rotation ticks, each row followed by its count of ticks:
The counts run from 0 to 674.
[ 89 106 113  83 137 162 124 116 129 165  64 109 118  94 143 106 132 120
 134 103 124 116 144 149 101  68 101 125 170 170  91 120 132 149  89 117
 158 124 149 142 127 153 135 134 127 126 143 141 111  78 155 119 128 163
 144 122 155 110 100 156 181 162 147  88  99] => 347
[126 108 130 164 144  89 153 112 163 114  84 129 170 106 135  83 103 104
 137 152 167 119  68 103 104 120  99  97 133 109 129 136 131 144 161 170
 138 111 110 133 153 104 160 167 114 147 100 152 126 139 123  80  87 151
 156 109  74 134 109 131  67 110  92 146 124] => 22
[149 182 125 118 138 125 114 125 115 162 153 152 164 167 166 138 120 176
 146  73  83 125 179 171 121 138 142 132 195 171 162 157 121 131 127 128
  66 186 102 137  94 153  60 134 124 120 156 120 149 132 107 128 141 104
 121 105 117 153 119 113 132 138 152 108 149] => 92
[138 122 108 162  98 154 133 159 100 160 135 132 114 127 168 125 133 128
 146 124 108 117  94 127 101 122 116 129  89  72  80 144 137 159 197 116
 156 144 121 145 139  58 105 141 118 101 123 158 182 181 104 128 117 173
  93 140 142 133 175  92 116  92  70  89 148] => 571
[139 171 147 116 130 185 115 100 142 122 114 115 150 141 107  87 148 104
 180 144 100  96 149 132  98 137 112 150 169 122 155 141  98 125 176 167
  78 127  44 165  97 118  94 156 135 117 185  90 129 139  99 169 150 140
 154  97  96 125 124 133 128 132 114 110 156] => 1
[125 148 132 116 150 131 129 128 153 163 134 132  95 123 117 152 147 158
  75 121 133 123 181 131 154 134 158 196 165 103 113  92 152 140 119  84
 113 165 118 155 127 135 106 134 149 148 116 137 117 158  93 168 159 123
  84 183 117 100 171  99 182  99 113 121 125] => 271
[119 154 136 129 139 140 134 110 131 100 131 138 134 137 138 157 124  87
 107 132  83 105 182 112 153 168 116 116 168 152 206 143  76  98 141 108
 134 133 150 125 122 166 103 125 189  98 108  95 125 137 170 161 111 117
 109 100  77 110 134 101 120 120 130  71  65] => 6
[ 95 130 142 143  88 140 133 138  99 152 139 158 129 117 146  99 121 159
  87 122 133 146 112 129  91 111 144 115  78 104  84 117 166 132 107 127
 162 130 157 120 144 146 139 126  79 117 129 178 119 133 171  70 119 136
 133 130 186 119  44 166 162 151 136 170 142] => 255
[144 157  86  90 115  95  91  98 135 103 110 124 167 127 105 118 132 132
  60 112 174 152 157 143 125 101 151 199 124 148 124 103 207 109 125 152
  94 149 156 128 114 137 119 126 133 185 172 103 116 121 110 174 153  97
 126 152  81 165 155 146 152 153 114 130 152] => 177
[135 139 143 135 155 152 154 169  62 101 169 166  95 171 211 146 120 139
 141 116 114 169  76 104  97 172 145  74 137 148 139 162  65 118 164 124
 108 127 120  82 117 102 132 101  94  94 128 144 166 128 120 121 115 111
 115 135 154 129  90 117  61 132 156 123 133] => 519
[108 108 113 149 139  73  90 146 152 119 119 108 175  77 166 124 108  93
 121 114 157  93 175 110 144 123 124 138 187 140  90 109 146  99 154 145
 162 166  95 159 118 134  99 152 197 133 158 174 104 150 105 136 133 130
 140 142 111 138 115 119 106 133 133 157 160] => 539
[144  82 127 104 112 134 189 171 136 118 157 114 123 181  97 128 124 178
 155  88  91 115 129 169 125 171 144 103 139 103 156 196 118 121  88 122
 118 106 140  72 108 123 137 138 118  89 110 107 125 168 165  90 135 108
 109 123 174 147 145 149 151 105 166 144 137] => 468
[135  95  86 101 148 118 159 140 111 122 155 149 117 122 102 115 110 121
  85 109 108  92 183 119 138 171 122 102 104 157 191 111 107  96  94 132
 118 137 191  68  84 138 103 141 144 107 141 136 114 156 210 128 161 112
  93 113 119 170 127 121 166 136 168 115 113] => 284
[143 108 114 122  86 113 115 161 153 121 119 111 102 162 140 119 118 126
 175 129 113 140  92 158 145 146 101 116 142  94 136 100  84 173 143 115
 154  89  67 165 132  42 136 129 143 143 133  97  81  90 116 163 120 168
 128 131 124 153 195 145 180 132 103  97  98] => 303
[168 107  58 140  83 156 134  99 113 154 180 148 157 102 152 101  99 143
 111 111 147 149 101 123  46  58 101 114  94 123 107 156 187 147 167 122
 130 110 136 135 150 128 118 128  97  98 173 169 171 133 132 113  89 124
  99 108  95 126 103 112 139 132 112 128 149] => 477
[108 119 160 166 131 111  96 142 178 137 113 141 179  89 154 123 101  89
 149 151 150  92 123  88 165 132 124 131 151 112  74 123 162 121 142 152
 141 176  91 175 126 113 135 162 179 134 118 156 137 135  86 108 105 161
 138 121 124 112 136  99 112 113 116 149 128] => 538
[155 107 100 171 101 161 120 137 104  84 127 121 129 115 108  91 119  96
  86 164 105 144  75 113 118 131 123 105  85 120 166 100 109 117 144 158
 189  99 161 120 116 104 125 131 108 106 143  78  94 116 211 138 138 157
 120  74 122 143 138 118 127 151  88 135 111] => 341
[155 151 158 158 156 141 124 131 118 147 168 152 111 167  87 140 112 190
  89 185 154 163 142 142 159 134 201 142 102 131 172 100 119 123 127  98
 109 128 114  74 112 115 116  92 105 122 104 127 125  96 112 124 160 142
 112 151 146 106 125  97 181  75 168 166 122] => 549
[161  98 101 148  89 172 142 141 132 104 149 115 141 114 143 145 120  78
 167 141  74  86 112  83 136 120 105  85 140 124 149 146  99 111 125 127
 163 128 152 149  96  92 104 138 151  89 128 122 139 134 206 121 120 140
 111  45 161 142 148 117 123 138 138  99 107] => 614
[126 117 112 147 129 168 169 154  77 138 122 134  55  97 107 156 166 138
 134 113  92 139 119 105 102 112 100 136  86  89  96 124 121 125 114  71
 150  96 196 106 133 122 142 137  89  96  93 163 168 196 132 101 112 153
 112 152 193  96 111 130 135 114 132 137 118] => 106
[138 150 172 123 113 131  91  94 136 168 149 107 164 130 130 150 141  95
 107 113 121  85 168 159 124 106 124 144 174 185  86 142 124 123  84 132
 117 177 141 153 110 165  93  94 119 135 142 130 103  84 153 130 167 145
 148 111 151 126 109 156 146 204 166 104 150] => 313
[139  85  96 126 124 182 147 142 150 130 133 106  89 138 114 155 116 124
  99 150 105 145  81 126  92 142 124 120 106  82  96 120  98 212  99 107
 141  95 162 145 157  74 197 115 115 142  87  99 137 130 167 102 130 146
 128 127 161 123 131 155 146 115 119  97 101] => 435
[109 146 151  93 126 119 125 116 163 148 107 108 155  76  48 102 134  87
 123 155  91  76 178  83 175 158 115 145 145 102 151 112 146 111  97 154
 107 108 134 151 143 174 139 143 136 111 138  89 109 131 172 143 151 141
 107 124 123 110 138 144 144 125 128 118  99] => 227
[152 136 104  95 169 137 130  71 157  77 122 139  98 129 102 150 128 128
  99 125 138 129 160 132  94 152 153 196 122 111 129 135 191 112 116 131
  76 140 127 132 152 150 151 139 191 162 125 126 135 164  92 176 166  72
 129 178  88 132 150 104 137 115 115 116 123] => 509
[164 138  94 151  78  77 134 166 122 111 136 120 113 188 184 166 116 182
 125  86 146 167 110 171 106 130 128 138 141 131 134 110 104 135 117  98
 138 103 134 157 133  58 121 122 144 169 156 132  82 122 111 160 126 127
 151 155 132 164 122 148 143 158 120 155 142] => 212
[122 113 115 127 130 125 164 130 170 130 111 134 154 108  70 145 149  96
 143 119  97  73 163 126 139 129 104 118 101 112 170 146 130 137 107 100
 137 100 163 103 159 152 156 156 166 113  89 122 153 155 153 102 114 142
 132 117  67 119 132 133 102  99  93  92  84] => 470
[106 114 111 131 145  39 138 191 141 142 101 133 147 129 122 128 106 162
 153 114 178 132 126 149 214 160 170 116 149 163 113 110 149 123  98 121
 127 143 146 102 128 120 160 103 167 148 109 152 105 106  98 139 118  90
 129 146 119 128 149 140 122 133 173 184 144] => 173
[133 124 187 129 137 163 111  68 136 145 103 143  96 128 120 173 187  98
 136 124  96 111 150 108 143 148 124 147 140 152  98 149 131 131  92 102
  74 182 160 151 120 173 140 110 124 113 110  98 170 124 115 111 143 105
 150 118 187 108 102 150 108 142 120 101 143] => 645
[158 160 123 116 148 134 115 121 105  96 159  73 153 112  95 163 117 110
 127 171 116 125 121 102 118 148  76 115 139 131 121 152  78  94  99 181
  97 138 121 137  97 100  97 100  78 117 158 126 137 118 149 159 160 138
 146 100 181 107  99 145  76 133 179 153 188] => 132
[146  84 101 145  72 136 151 168 128 131 131 137 109 163 138 108 138 111
 143 139  72 146  95 120 119 167 110  78 107 105 143 124  99 147 118 128
 156 100 153 136 110  90 172 109  94 102 115  87 102 109 199  98 109 110
 105  92 160 183 151 131 141 132 140 121 112] => 524
[134 164 126 126 115 175 111 145  96 155 101 125 154 118  93 149 149 153
 170 148 128 115 107  99 169 125 103 107 114 135  84 106 112 140 102 146
  95 124 132 155  91  82 137 119  55 129 119 135 136  80 127  92 159 156
 148 116 197 116 114 145 137 119 180 154 165] => 405
[157 122 127 133 103  40 119 152 172 141 155 149 129 184 165 156 119 126
 140  98 140  78 184 177 140 150 150 124 172 135 125 127 102 153 113 102
  99 166  97 152 161  86 105 121 168 171 103 126 111 109  70 158 124 103
 145 183 115 163 146 159 113 149 102 149 164] => 633
[108 138 107  92 153 131 110 130  69 141 131 100 159  96 168  85 113 137
 112 131 150 132 167 142  87  93 128 127 136 139  88 111 113 132 125 151
 168 118 126 107 118 121 108 138  75 121 142 159 104 114 169 101 168 180
 116 128 174 123  69 168 158 140 195 151 154] => 165
[152 166 135 138 183 112 152 112 124 114 142 168 115 125 144 115 135 116
  72 154 115  79 166 129 167 171 128 101 156 154 206 108  72 111  94 141
 117 151 131  92 125 151  89 159 124 157  92 128 145 150 145 132 144 100
  77 108  71 142 109  88 101 137 110 109 109] => 96
[116 124 178 127 176 135  97 112  91 136 156 126  80 161 128 136 119 162
  75 161 170 165 108 146 142 127 200 145  98 159  95 125 152 140 101 137
 170 173 108  96 121 134 128  85 123 155 107 147 108 105 121 146 148 139
 125 160 192 141 100 129 146 168 139 159 138] => 310
[119 108 149 146 107  96 159 153 106 117 121 128 154 126 132  92 133 117
 198 125 129 134  67 122  99 107 136  95 100 106 102 177 121 141 172 141
 167  94 116  95 152 109 159 133  98 104 117 130 167 154  83  93  83 144
 163 129 142 135 112 153  97 104 122 166 158] => 111
[135 142  99 141 110 135 112 174 181 124 105 140 184 132 175 151  98 124
 190  90  97 103 101 141 172 131 122 100 157 146 153 104 108 159 147 158
 150 118  77 181 130  77 129 194 186 165 147 131 114 100 139 136 112 158
 146  79 112 154 143 128 143 112 121 120  98] => 393
[160 129 182 145 152 176  91 110 114 173 146 131 127 123 100 156 110 146
 168 199 140 119  83 112 174 120 155 130 113 159 135 105  89 154  97 123
 113 130  91 125 118  83 106  80 113 147  77 133 148  75  93 122 150 152
 111 104 168 103 132  99 149 121 153 154 132] => 128
[142 166 156 143 159 204 104 115 126 140 111 148 131 139 120 114 172 120
 199 157  98  93 109 133 173 155 119 112 152 130 154 105 104 131 158 126
  67 120  86 139 123 116 102 128  98 139 112 101 161 112  84 150 152 140
 120  90 145 118 155 105 137 106 113 127 138] => 184
[105 132  78  85 150  90 178 136 131 123 120 122 157  94  90 131 139 118
  79  86 108  92 181 137 123 111 109 133  87 136 177 148 142 103 132 101
 170 109 207  89 131 162 132 141 160 100 122 123 121 159 154 117 131 122
  99 128  72 133 142 124 128 109 128  96  92] => 471
[117 144 161 122 202 102 125 120 153 143  82 119 161  85  78 126 108 112
 131 167 127  67 163 104 210 169 129 119 171 139 125 109 122 117  76 155
  82 156 141 136 124 166 118 186 150 135 111 120 132 143 152 117 161 141
 128 122 145 112  74 151 131 112 162 156 138] => 317
[141 140  91 106  92 219 135 119 117 115 159 107 135 133 111 141 130 114
 147 115 104 141  91 109  63 104 119 124  78 132 124 182 154 140 108 141
 124 106 167 136 127 106 138 110 101 109 155 130 174 117 176 144 129 137
 125 100 144 149 105 143 122 155 146  90 138] => 13
[157 181 107 135  91 146 114 149 144 118 150  82 148 139  84 205 108 154
 140 138 115 153 136 126 140 131  86 153 154 124 180 109  94 128 110 106
 122  81 110 178 126 109 119  94 131 171 145  79 104  73 113 180 105 150
 150 139 104  80 154 116 154  94 136  94 100] => 546
[129 127 142 122 141 115 107 147 134 131 114 118 117 199 143 144 129 183
  96 116 170 169 119 216 130  97 183 168 125 151 129  95 129 134 138 108
 166 145 115 125 148 102 131 148 127 183 124 108  91 143 121 188 169 148
 120 159 131 150 128 146 144 152 102 143 135] => 122
[134  79 157 130 143  97 171 158 109 118 113 123 132 142  91 109 135 152
 146 129 113 121 168 127  97 165 138 120 131  91 146 171 126  49 139 121
 118 137 128  55 120 167 119 128 129  60  75 130 120 210 113  98 146 109
 138 132 157 125  97 129 103 106 135 178 159] => 651
